Here is a table of points, one per row:
array([ 98,  71, -30,   4, -41,  -4,   8,  -6, -65,  45, -17, -23,   6,   8,  -5,  45,  29, -48,
       -22, -16, -16, -28, -63,  37, -17, -38, -19, -27, -48,  -9, -53,   1])
array([-42,  35,  -4,  -5, -16,  11,  21, -20, -17, 108,  83,  12,  84, -12,  28,  70,  57,  -4,
        58, 122,  48, -40,  28, -22, -12, -16,   5,  46,  -7,  11, -40,  20])
array([-40,  34, -28,  41,  -3, -24, -64, -19,  15,   9,  20,  -7, -43, -17,  -4,  14,  23, -34,
       -17, -38, -47, -42,   3,  14, -55,  11, -51, -55,  78,  36,  -1,  -6])
array([ 13,  24, -74, -18,   8,  61, -76,  57,  25, -18, -25,  68,  30,  35,  55, -29, -44,  -4,
       -13,  35, -14, -45,  13, -22, -32, -25,   9, -14,  19, -56, -38,   8])
array([ -2,  30, -16,  -6, -27,  36,  41,   0,  -2, -24, -25,  -5, -26, -14, -36,   3, -32,  14,
       -12,  70, 127,  82,  58,   9, -22, 127, -50, -41, -43,   3, -10,  -9])
array([ 24, -48, -43, -28,  22,  23,   3, -54,  22, -37, -17, -10,  19, -34, -77, -16,  73,  23,
       -40, -25,  55, -13, -64,  15, -48, -19, -21,  -4,   5,  88,   1, -12])
array([-10,   8,  41,  -6, -26,  20,   0, -30, -32,  27, -58, -57,   2, -34,  -3, -35, -63, -44,
        13,  -8, -20, -25,  -1, -33, -19, -12, -27,  -5,  16,  -1,  36,   0])
array([-57, -22,   2,   7, -40,  -5,   9, -28, -14, -38,  37, -12, -36, -29, -17, -25,  -6,  -6,
        48, -20,  -1, -42,  25,  35,   8, -55, -10,  73,  29, -24, -16,  57])
array([-35,   2,   6,  -2, -42,  -3,  12,  19, -27, -29, 111, 109,  33, -11,  28, -62,  16,   0,
       -30,  21,   8, -22, -46, -24,  -9,  69,  46,   7,  51, -12,  68, -11])
array([-28,  11,   4,  47,  39, -18, -24, -16, -18,  12, -47, -26,  -3,  14,   2,  10, -20,  24,
       -39, -20,  50, -23,  45,  -4,  -3, -20, 104, -42,   4,  93, 102, 127])
array([ 16,  12, -15, -28,  29,   9, -25,  13, -13,  16,  27, -13,  -7,  13,   3, -13, -28,   8,
        -3, -29, -58, -10,  84,  55, -87,  44,  43,  56, -15,  26, -17, -11])
array([ 26, -20, 127, -79,  94,  18,  71,  88, -10,   8,  -8,   3, -44, -26, -53,  33, -35,  19,
       -49,  -2, -11, -36,  -2, -16, -34, -24,   1, -24,  36, -33,   8, -18])
array([ -4,  18, -18, -30, -52,  29,  28, -20,  13, -10,  10,  18,  -2,  32, -52,  52, -33, -17,
       102, -47,  -2, -14,  -1, -19, -16,   6, 127,  -1, -14, -11,  18, -31])
array([-14, -16,  -5, -51,  -1, -32,  -6,  41, -35, -54, -31, -66,  17,  62,  69, -57,  25, -11,
       -18, -11,  70, -23, -31, -37, -25, -24,   6, -37, -25,  43, -28,   2])
array([  7,  58, -29, -34,  61,  -4, -42,  -6,  30, -19, -74,  45,  13,  33, -21,  73, -17, -19,
         7,  -8,   2, -17, -65,  30,  47,  44,   0, 127,  73,  25,  -4, -28])
array([ -2,  -3, -12, -44,  22, -17,  -4, -11,  -4, -18, -21,  -5,  17, -25,  19,  -4, -21, -33,
        23, -18,  46,  41, 109, 100,  84,  43, -39, -21,  10,  30, -17,  -7])
array([-28, -13, -15, -22, -12, -22,  80, -40, -36,  30, -43, 120, -69, 126,  37, -18,  -2,  -1,
        16, -12,  -4, -13, -25, -44,  73, -15, -26, -23, -42,  72, -28, -25])
array([ -2,  12, -29, -30,  44, -51, -44, -27,  19, -15,  67, -14,  47,  22,  10,  -3,  55, -39,
        22, -64,  -7,  78,  42,  18,  -7, -14,  -5, -43,  -5, -43,  39, -51])
array([  8,  32, -12, -45, -37,  15,   3, -24,  -8, -24,  12, -20,   9, -12, -19, -29, -28, -18,
         4,  19, -53, -36, -47, -13, -23,  -1, -41,  10,  11,  87, 127, 127])
array([-31, -28, -56,  -3,  42, -44,  -7,  -1, -17,  -6, -50, -11,  57, -52, -21, -46, -28,  38,
        66,  51, -27,  53, -29, -47,  -1, -35, -52,  13,  -6, -13,  -5, -42])
array([-76, -25,  70, -12, -31, -23, -69,  47,  -2, -42, -27,  -4,  12,  29, -10, 114,  19, -49,
        17,   4, -42,  14, -23, -38,  42,  40, -22, -32, -75, -38,  11,  29])
array([ -1,  -8,   9, -30, -19,   7,  34, -36,  -6, -42, -21,  30, -26, -25, -50,  32,  91,   5,
       -12, 122, -77,  52,  64,  48,  38, -29,  10, -16,  -9,   3, -20,   0])
array([ 15, -26,  -4,  18,  22, -22, -35,   7, -12,   4,   5, -26, -22,  57, -34,  -7, -36, -25,
        75,  15, 127,  -2, -16,  68,  50,  21,   4, -38,  59, -36, -42,  22])
array([ -5, -68,   3,  20, -75,  91, -35,   9,  17,  80, -26, -24,  -8,  -1, -24,  12,  24, -53,
       -45, -28, -15,  59, -42,  -1,  13, -15,   7, -29,  13,  21,  10, -57])
array([ 43,  -3, -40, -14, -41, -27, 113, 127, 127,  66,   9,   3, -19, -26,  37, -21, -41, -10,
        40, -24, -19,   5,  -1,  -1,  27,   0, -16, -30,   4,  31,  18,   1])
array([ 18, -15, -25,  26, -22, -30,  17, -44,   9, -22, -10, -39,  23,   5, -19, -53, -16,   8,
       -61, -13, -27,  13, -28, -27,   2,  51, 127,  32, -25,  17, -51, -33])
array([ 28, -75,  -9,   5,  -4, -32, -24,  29,  10, -30,   9,  57, -36, -31, -53, -22,  -6, -42,
       -22, -13, -19,  20,  64, -42, -35, -45,   3,  18,  11,  43, -54,  75])
array([  1, -32,  19, -20, -18, -17,   0,  41,  26, -28,   1, -49,  41,  12,  83,  47,  53, 127,
       112,  32, -25,  25, -42,  30, -34,   9,  -4,  11,   4,  39, -31,   2])
array([ -1,  15,  21, -29,  10,  11, -30, -13,   7, -13, 115, -51, -43, -24,   1,   0, -16,   3,
       -42,  -5,  26, -51, -65,  -9,  85,  21,   1,  21,  26,  37, -36,  -8])
array([-20, -19, -29, -29, -40, -28,  36,  27, -34, -32, -36, -35,  15, -37, -20,   7,  52, -69,
        17, -12,  57,  -7,  35, -65,  17, -18,  38,  21,  94,   0,  27, -43])
array([-18, -24,  -3, -32, -12, -10,  23, -61,  46, -49,  -4, -48,  39, 125,  16,  72, -69,  13,
       -43, -10, -31,  -3, -13, -37, -33,  13, -27, -13, -17, -38, -19, -14])
array([-10, -37,   0, -43,   4,   4,  59,  47, -80,  10,  19, -12,  65,  16, -60, -74,  -1,   0,
       -24, -33, -46, -43,  15,  35,  57,  18, -34,   6, -35, -44, -16,  17])
array([ 37, -47, -17,  58,  58,  38,  76, -29, -28, -23, -31, -10, -12, -36,  64,  23,  59, -24,
        20, -32, -35, -29, -38,   1, -48,  61, -19, -31,  32, -69,  30,   7])
array([ 53,  45,  41,   9,  20, 127, -28,  21, -11, -62,  19,   0, -16, -28,  31, -27, -15, -34,
        52, -24, -19,  10,  17, -24,   7, -32, -32, -21, -11,  56, -35, -41])
array([-23,  13, -44,  22, -17,   5, -60, 104,  53,  26, -34, -32, -15,  -2, -29, -13,  56,  79,
       -54,   3,  13, -32,  13, -10,  22,  -2,  21, -22, -32, -10,  -2, -27])
array([-69,  52,  55, 127, 127, 108, 121,  50,  -7, -19,  11, -19,  12,  10,  16,  -1, -13, -16,
        -9,   2,  -3,  38, -11, -11,  -4, -40,  16,   2, -10,   0,  -4,  -3])
array([ 55,  16,  -2, 127,  11,   1,  10,  30,  17, -24,  27,  -6,   1,  78, -82, -11,  81,  -6,
        36,  -9, -12, -15,  -4,  29,  16,   1, -22, -12, -25, -39, -21,  37])
array([-39,   2, -32, -17,  64,   5, -28,   6, -16, 127,  80, -32, -51,  37, -28, -23, -18,  -6,
        -6,  -1, -36,  50,  -6, -49, -14,  12, -27,   7,   8,  -8, -20, -25])
array([ -9, -64,  -2,  48, -31,  -8, -28,   7, -36, -19,   6,  -3, -49,  17,  50,  37,   4,  42,
        34,  21,  53, -17,   9,  -1, -61, -42, -38,  54, -22,  19,  15, -20])
array([-18, -55,  13,  10,   6,  -1, -43,  18,  -3,   4, -37,   8, -25,   4,  52, -40, -33, -20,
       -30,  25,  16,  25, -21, 127,  28, -48,  44,  54, -51, -17,  87, -40])
array([127, 103, 103, -13,   7, -52, -11, -12, -13,  -2, -10, -16,   1, -30,  79,  -1,  38,  -1,
        -6, -22,  40,  19,  15, -22,  24, -46,  21,  12, -38, -34,  -1,   2])
array([-57,  23, -22, -40, -13,  -9,  15,  -7,   6,  16,  21,  30,  -5, -59,  10,  15, -23,   7,
       -40, -75,   0, 127, -47,  69,   0,  -3,  17,  33, -29, -21, -41, 107])
array([ 17,  43,  16,  16,  32,   2,   9, -31, 117, -44,  26,  23,  -8,  -9,  -2, -18,  13, -27,
       -38,   2,  12, -37,  22, -14,  -7, -32, -42,   3, -41, -20,  19, -10])
array([-23,  19, -27,  -5, -29,  -5,  26, -37, -19,  17,  33, -39, -26, -10, -13,  11, -30,  13,
       -41,  28, -29, -58, 101,  88,  41,   4,  22, -38,  10,  10,  32, -64])
Along one direction, these points spread out more than along any other. Take the direction at right angles to it along which they spread out most. Go by this last direction. Where along it does each point below lie, from 0 to 99? The average is 50, and the first point in the table lies past the average. One standard deviation of the points above along it is 16.
array([  8,  10, -32,  10, -45,  58,  -9, -42, -13, -28,  -9, -32, -10, -20, -16,  28, -15, 127,
        -7, -50,  -5,  33,  21, -29,  63, -42, -37,  -7,  38, -77,  15,  12]) 55
array([  9, -42, -35,  60, -20, -30,  25,  10, -38,  10,  14,  94,  85, -32,  24, 104, -25,  41,
       -71, -46,  32, -30,  -3,  -1,  -2, -24, -26, -34,  17,  -7,  17, -33]) 52
array([  0, -15,  52, -36,  -5, -15, -28, -46,  19,  21, -10,  43, -29, -54, -42, -41, -30,  61,
        49,  63,  38, -10, -36,   8, -26, -34,  23, -54, -19, -46, -14,   2]) 56
array([-38,  27, -59, -25,  25, -34,  14,   4, -43, -66,   3,  23, -39, -23,  -5,   0, -10,   0,
         1,  -1, -10, -35, -32, -13, -26, -32,  -6, -26, -78, -41, -25, -44]) 54
array([  5, -57,  -3,  15,  58,  -3, -64, -57,  11,  39, -33,   6,  10, -69,   9, -12,  -8,  -1,
        58, -31, -47, -59,  -6, -41,  51,  78,  67, -50, -35,   3,  -5,  -4]) 45
array([ 47, -36,  78,  17, -25,  -6, -40, -11,  -3,  20,  56,  76, 127,  42,   0, -12, -40, -19,
       -16, -22,  -9,  15,  13,  -8, -16,  -7, -32,   7,   1,  19, -27,   4]) 52
array([ 25, -45,  -2,  19, -26, -16,   4, -10, -16,  10, -39, -27, -41, -24,  52, -11,   0,  16,
       -28, -14, -12, -29,  79, -33,  18,  93, -17, 127, -12,  -6, -26,  10]) 52
array([-29, 121, 127,  75, -42, -71, -10,  -6, -18,  -1, -48,  21, -21,  -4, -46, -48, -11,  46,
        11, -37, -33,  19, -26,   1, -33,  54, -30,   6,  61,  34,   0, -58]) 42
array([-19,  -3,  40,  16, -13, -22,  17, -36, 106,  69, -19, -28,  -2, -23, -34, -13, -31, -40,
       -15,  15,  28, -32, -26, -22, -41, -34, -41,   7, -23, -47, -32,  11]) 47
array([ 63,   6, -48,  13,  23, -33, -26,  -4, -36,  -3,  28,  -9, -43,   8, -12,  27, -19,   1,
         4,  60,  -9,  87,  -4, -68,  20, -37, -19,  31, -12,  29, 120,  -5]) 46
array([ 11, -15, -22,  16, -17, -33, -19, -14, -21, -27,  -3, -24, -27,  -4,  60,  -5, -13, -50,
       -35, 126, -47,  51, -21,  18,  -6,   6,  42, -41,  85, -18, -59,  38]) 56
array([-24,  16,   5, -64,  -9,  38,   1, -11,   1,  81, -33,  47,  -2,  52,  47, -39, 112,  20,
         4, -13,  13,  -8,  12,  -7, -36, -14,  -3,  -2,   8, -55,  36,   6]) 56
